In the rows, 128 means zero.
M: rows in a few groups, each row roughly a mix of its group's directions:
M (106 x 10):
[[125 102 128  80 107 163 107 143 139 128]
 [111 139 115 157 123 100 154  96 107 161]
 [ 99 166 129 115 101  90 131 113 152 121]
 [161 128 107 112 105 116 146 146 131  79]
 [139  98 117 100  79 151 113 115 136 139]
 [ 94 159 161 163 115 112 143 137 117 144]
 [113 131 162 153 153 107 122 120  96  93]
 [121 159 114  96 108 104 114 146  95 102]
 [142 126 139 138 122 132  84  89 156 156]
 [129  87 140 154 137 135  95  96 102 134]
 [146 154 135 168 146 101 101 116 137 100]
 [130 160 134 115 109 130 139 148  72 142]
 [161 110 122 125  92 170 155 120 143 134]
 [147 148  91  96 132  87 108 117 139 132]
 [132 139 130 159 128 107 108  79 138 160]
 [150 155 166 114 108 145 109 159 123 152]
 [109 154 141 147 159 172 122 152 113 143]
 [140 124 171 121 169  99 151 137 115 141]
 [165 128  97 107 118 104 117  96 111 151]
 [109 139 118 154 114 101 160 103 106 162]
 [133 133 111 125 167 116 135 119 163 174]
 [120 101 126  88  88 154 134 151 123 140]
 [128 119  69 138 113 151 135 105 118 146]
 [166 142 130 100 116 142 125 121 165  93]
 [172 112 145 137 124 175 120 146 143 118]
 [120 108 111  84 108 159  95 132 128 110]
 [ 99 145 125 158  98 163 109 134 128 100]
 [126  77 121 119 124 103 127 112 148 165]
 [101 158  79 156 135 147 123 119 124 138]
 [147 147 104  89 125 132 130 178 128 137]
 [129 150  89 135 128 119 124 158 141  81]
 [106 119 150 177 146 145  97 135 128 147]
 [109 146 127 167 154  97 103 113 101 136]
 [122  89 120 158 120  99 107  98 106 113]
 [129 152 121 174 164 117 139 108  99 124]
 [136 167 164 138 134 171 119 133 146 114]
 [153 125 108 177 128 135 142 129  94 103]
 [144 153 166 115  99 126 133 116  84 128]
 [113 124 100 112 124 119 170 150  98  97]
 [105  73 132 133 114 166 143 125 124 132]
 [149 103 103  93 129 124 111 160 112 159]
 [128 138 113 121 133 127 147 104  70 100]
 [126 134 120 101 134 115 162 155  78 128]
 [ 81 140 126  84 143 102 115 133 134 127]
 [133 144 143 104 133 148 155 103  77 131]
 [110 113 133 132 104 138  90 163  90 139]
 [123 131 110 117 155  93 145 144 118  80]
 [175 118 116 172 135 143 147 113 121 116]
 [ 92  99 113 154 132  94 134 129 106 155]
 [132 120 127 109 156 169 114 161 125  92]
 [137 128 143 154 164 165 157 150 116 147]
 [151 116 143 116 138 160 116  88  90 117]
 [135  86  97 128 144 128 104 115  88 123]
 [128 162 100 119 114 138 136 134  87 165]
 [143 129 113 138 133  81  96 108 127  92]
 [156 109 137 142  94 137 121  98  88 113]
 [151 112 123  85 120 146 156 133 161 105]
 [143 113 109 129 107  99  91 164 101 129]
 [140 113 136  88 134  81  99 110 133 124]
 [160 150 123  87 110 128 152 114 141  97]
 [132 147 135 159 101 122 109  85 147 154]
 [ 89 108 139 111 117 118  80 112 128 110]
 [ 75 143 127 105 151 115 109 152 143 132]
 [143 135  89 111  86 139 103 119 155 134]
 [131 134 158 122 111 106  89 124 145  85]
 [147 128 130 133 112 141  68 113 147 108]
 [145 154 158 124 111 126 133 135  74 146]
 [117  96  76 122 107 144 133 115 117 106]
 [127 102 140 137 119 112 123 116 190 145]
 [153 112 150 110 124 142 106 174 140  99]
 [153 108 161 108 152 108 166 147 115 136]
 [159  95 135 119 127 139 109  78 128 109]
 [172 118 112 146 135 161 158 113 134 105]
 [141 126 121 152 145 149 185 152 123 124]
 [132 106 128 100  91 128 109  99 151 160]
 [179 101 135 158 113 151 106 128 126 128]
 [160 134 110 109 117 129 122 109 114  73]
 [141 132 144 131 140 156  86  99 162 147]
 [155 105 112 133 131 137  74 154 139 117]
 [133  78 102 120 127 151 167 134 138 130]
 [125  80 103 113 146 122 134 115 170 128]
 [110 128 108 138 141 167  83 119 100 122]
 [ 86 121 143 154 141 120 149 117 106 167]
 [115  84 139 150 122 102 122  89 115 145]
 [111 116 157 127 128 121  91 122 176 108]
 [140 123  73 118 124 125 157 126  92 123]
 [102 140 117 159 157 109 104  98 108 107]
 [116 179 126 153 114 142 102 119 105 149]
 [148 144 110 121 102 136 148 133  72 140]
 [140 132 155 141 136 110 137 186 118 107]
 [155  91 152 121 132 135 159 144 166 125]
 [128 151 143  99 124 136 167 109  86 138]
 [162 152 169 106 110 153 124 117 151 125]
 [156 129 109 147 141 140 142 102 139 180]
 [119 137 113  91 136 117 146 147 136  75]
 [144 134 149 159 118 130  70 117 140 135]
 [152 145 151 144 105 136 146 153 118  82]
 [133  90 135 141 139 137 115  72 113 118]
 [ 77 143 119  91 143 127 127 106 137 148]
 [ 83 140 121 176 135 109 133 147 115 130]
 [128 154 162 155 155 159 105 133 145 148]
 [124 121 109 133  94 164 138  91 123 160]
 [129 141 133 154 163 142  95 151 108  94]
 [ 90  95 108 150 142 101 141 124 122 158]
 [ 96 127 106 153 143 116 129 148  78 137]
 [105 120 145 114 134  95 103 127 113  79]]
one row of each group, then the others: which group is each in?
[117 119 146 162 123 120 121 146  91 172]
<71>
[170 165 136 146 108 148 147 143 135 150]
<80>
[130 136 156 156  97 106 104 143 168 127]
<108>

[134 125  85  86 143  88 131 127 123 124]
<80>
[116 147 179 163 122 141 118 124 155 138]
<108>
[115 116 100 146  95 148  94  96 130 109]
<80>
[118  85 136 156 121 104 105 115 157 149]
<108>
[134 122 113 157 153 132 144 155  83 101]
<71>
[136 127 113 165 111 100 166 109 102 145]
<71>
[127 105  96 117 130  89 104  90 114 121]
<71>
[131 161 120 145 140 139 117 126 176 164]
<80>
[125 158 107 125 155 162 132 160 156 108]
<108>
